Where one turn sends some rows of the set: a few examples, then the rows asked:
zepo: [  6   0  15  12  12  14   7  11  -9   2 -14  13  -8   2 -11  -8]
sas: [ -1  -5   8   3   7   1   5   8  -7   4 -12  -9   0  -6  -1  -7]
sut: [ 12   4  10   3  -8  17  16  13 -13   3  -7  -3  -7 -11  -3  -8]
pudas: [ -4   7  -6 -11   6  13   0  11  -8  -4   3   6  -5 -13  -8   2]
nesab: [  8  11   7  -1   7  12  -3   6  -7  -6  13  -3   0 -13  -9  13]
dapu: [  3   5  19  -3  -4   0  -8   0 -11   4 -14  -4  -5  -1 -11  -6]
ralu: [ 12   5   9   3  -8  21  12  14 -14   6  -8   3 -13 -10  -6  -9]
Todiv: [  3   6  17  -2  -1  -2  -8   3  -6   3 -15  -1  -4   3 -11  -6]
Boz: [ 12   9   5   3   6  15  -1   9  -8  -5  16   0  -1 -10 -10  11]
gosaf: [ -1   9   7  -3   5  11 -14   6  -5  -8   4  13   1   4 -12   3]
zaro: [  9   9   7   0   8  12  -4   8  -6  -6  11   0  -1 -15 -11  15]
zosed: [ 12   2  16   7 -10   9  -4  12 -12   3  -6 -12   3  -4  -8   3]
Lof: [ -4   7  -6  -9  10  11  -7   8  -8  -1   5   4  -7 -10  -4  -1]
Bug: [ 14   1   6   5  -8  16  15  10  -8   6  -6   2 -10  -9  -4 -11]
resot: [ 13   1   7   7  -4  17  11  20 -13   6  -6   4 -13 -13  -4  -3]
Sorap: [ -2   6  10  -5   5  15 -10   5  -5 -10   4  12  -2   2 -17   5]
pid: [  3   0  12  10   9  10   7   8 -10  -2 -18   8 -11   2 -10 -10]
misoz: [  8   1  10  14   9   9   3   8 -11   3 -15  12 -11   3 -12 -10]
marit: [ 21  11  27   4  -1   7   2   7  -7   6  -4  10  -9  -7 -11  -1]
dosi: [ 11  10   6   0   3  11  -6   7  -3  -5  13   0   1 -11  -6  13]
Zini: [ 10   1  13   7  -9  18  13  15 -14   8  -6   1  -8 -14  -6  -2]
Kovan: [ 19  15  24   4   6   6   7   6  -9   9  -6   7  -5 -11 -10  -3]
Fen: [ 21  13  21   6   2   5   5   8 -13  10  -5   7   3  -7 -11  -4]
Vono: [ -6   9  -7  -9   6  14   0   9 -10  -5   4   2  -7  -9  -6   1]
Vipuz: [ 13  12  27   4   1   5   3   5 -12  10  -9  10  -5  -8 -14  -1]
Runu: [  9  -3  15   7  -7  10  -2  11 -15   3  -6 -13   2  -5  -7   1]
Zitiz: [  9   5   6   0   8  15  -7   7  -6  -4  15  -3  -2 -11  -6  10]
besur: [-3  8 -8 -7 10 12  1  9 -7 -3  6  6 -9 -9 -6 -2]
Per: [ -3   8 -10  -7   4  12  -4  11  -6  -4   3   5  -7 -10  -3   2]
fako: [ 18  15  25   5   4   4   4   7 -15   5  -9   4  -1  -7 -12  -3]
vom: [ -3   8   9  -3   8  14 -10   3  -7 -10   5   9  -1   4 -16   4]
Tel: [  0   7   9  -7   4  15 -15   4  -8  -6   8   9   0   2 -12   2]
tupi: [  1  -5   4   4   4   3   6  13  -5   3 -12  -9  -1  -6   0  -5]
Tele: [  2  12   9  -4   6  13 -11   3  -8  -7   8  13  -4   5 -17   1]
zife: [ -1  -2  13  10  10   9  10  10  -8   5 -15  12 -10  -3  -9  -7]
rigir: [  3   1  13   5  11   8   7  14  -6   3 -14  18  -8   0  -8 -10]

Lof turns into Tel
rigir turns into marit
vom turns into nesab
Now these:
pudas turns into Sorap
Runu turns into sas
pid turns into fako
Bug turns into misoz
ralu turns into zepo
gosaf turns into dosi
Todiv turns into zosed
Tele turns into Boz
Vipuz turns into Zini

Where one turn sends some rows of the set: a few examples, then the rows asked:
Gaz: [-7 10 22 -9  1  4 -3  1 13  7 -3 15 -3]
Pigu: [-5 -5 24 -1 -1  1 -6 -3 18  1 -4 -2 -5]
ravot: [  1   6  11   1  -8  -3  -8  -1  -5  12  -6 -12  -5]
bamor: [ -5   5  16  13  -1  -5  -7  -8  11  -1 -15   9  -3]
Domi: [ -6   6  15  21  -6   5 -10  -6  -5   2  -4   6 -17]
zegaf: [ -9  18  27   4 -11   2  -2   0   8   5  -2  -8 -18]
Zep: [-5 -4  5  7 -9 -1 -5 12  2 -6  1  4 -4]
bibo: [ -8   9  26  -6 -11   3   2   0   2   5   4  15   0]
tof: [-12   7  20   1  -8   5  -2  -6  14   5   0  -3 -25]
seg: [ -8  -4  25   4  -5  -2 -10  -2   4   2  12   5 -14]
bule: [-10  10  24  12 -13  -1  -5  -8  16  -2   1  -4 -14]
zizem: [-8  8  6  7 -6  2 -1 19  1  0 -5  2 -4]
Leti: [ -9  -6  23   4   1  -2  -3   0   9   4  -9  13 -19]
Guk: [-14   9  26   9 -17   4  10   2   4   5   0   3  -2]
buv: [ -1  -3  14  11  -3   7   4   3  -5   4   1   8 -21]
zugo: [-11   0  24  -6  -9   2  -1  -4  11  10  -4   9   5]
kig: [ -5   6  11  -6  -1   2  -1  -8  -4   1  -3  14 -22]
robiv: [ -7  16  10  14  -3   6 -13  -4  -3   9 -10  -1 -13]
fuge: [-11   1  -2  -2  -7   3  -3  12   3   3  -3   0  -7]
sabun: [  2   5  15   9 -17   3  -1  -8  -5   0  -4   2   4]
gobe: [-3  5  4  7 -4 -2  7 -2  2 17 -5  4  2]
tifof: [ -5  15  19 -10  -6  -7  -9  -1  -5   7  -1   2 -13]
sano: [-19  14  16  12 -13  -7  -2  -5   6   8  -7  10  -2]
tupa: [ -6   1  12   8  -6   6 -14  -8  -7  10  -7  -3 -18]
pob: [-14  15  25  15  -1   1  -5   8  11   9  -1   7  -8]
lugor: [-22   4  10   1  -3   7  -1   2   9  -6  -4  -7  -6]
Mos: [ 6  4  8  0 -2 -4  3 -3 -5  8  5  6 -3]
simo: [ -4  -1   5   2  -2  12  -3 -10  11   7 -13   5  -6]
Fol: [-16   5  16   0  -8   3  -1   3   0 -12   3  -8  -5]
sorab: [ -9  14  20   2 -13  -2   2  -2  -9  11 -14  -1  -4]
gulef: [  5  15  15   1   0  13   2   4  -4   3  -7   9 -12]
Nofam: [ 5  2 11  8  6 -1  6  4  4 10 -5 10 -3]
diri: [-15   9  17   2   2   8   1  10   4 -10  -2  -3 -11]
vute: [ -9  20  14 -10  -2   6  -1  -1   9   3   7   5 -14]
rovot: [-7 15  2 18 -1  2 -6 -2 11  5 -5  7 -6]
zeped: [-19  10  14  -5  -7   0  -9  -1   6  18   2  -4 -10]

Nofam turns into bule
fuge turns into diri
Now these:
robiv turns into bibo
Leti turns into bamor
pob turns into sabun
rovot turns into Guk

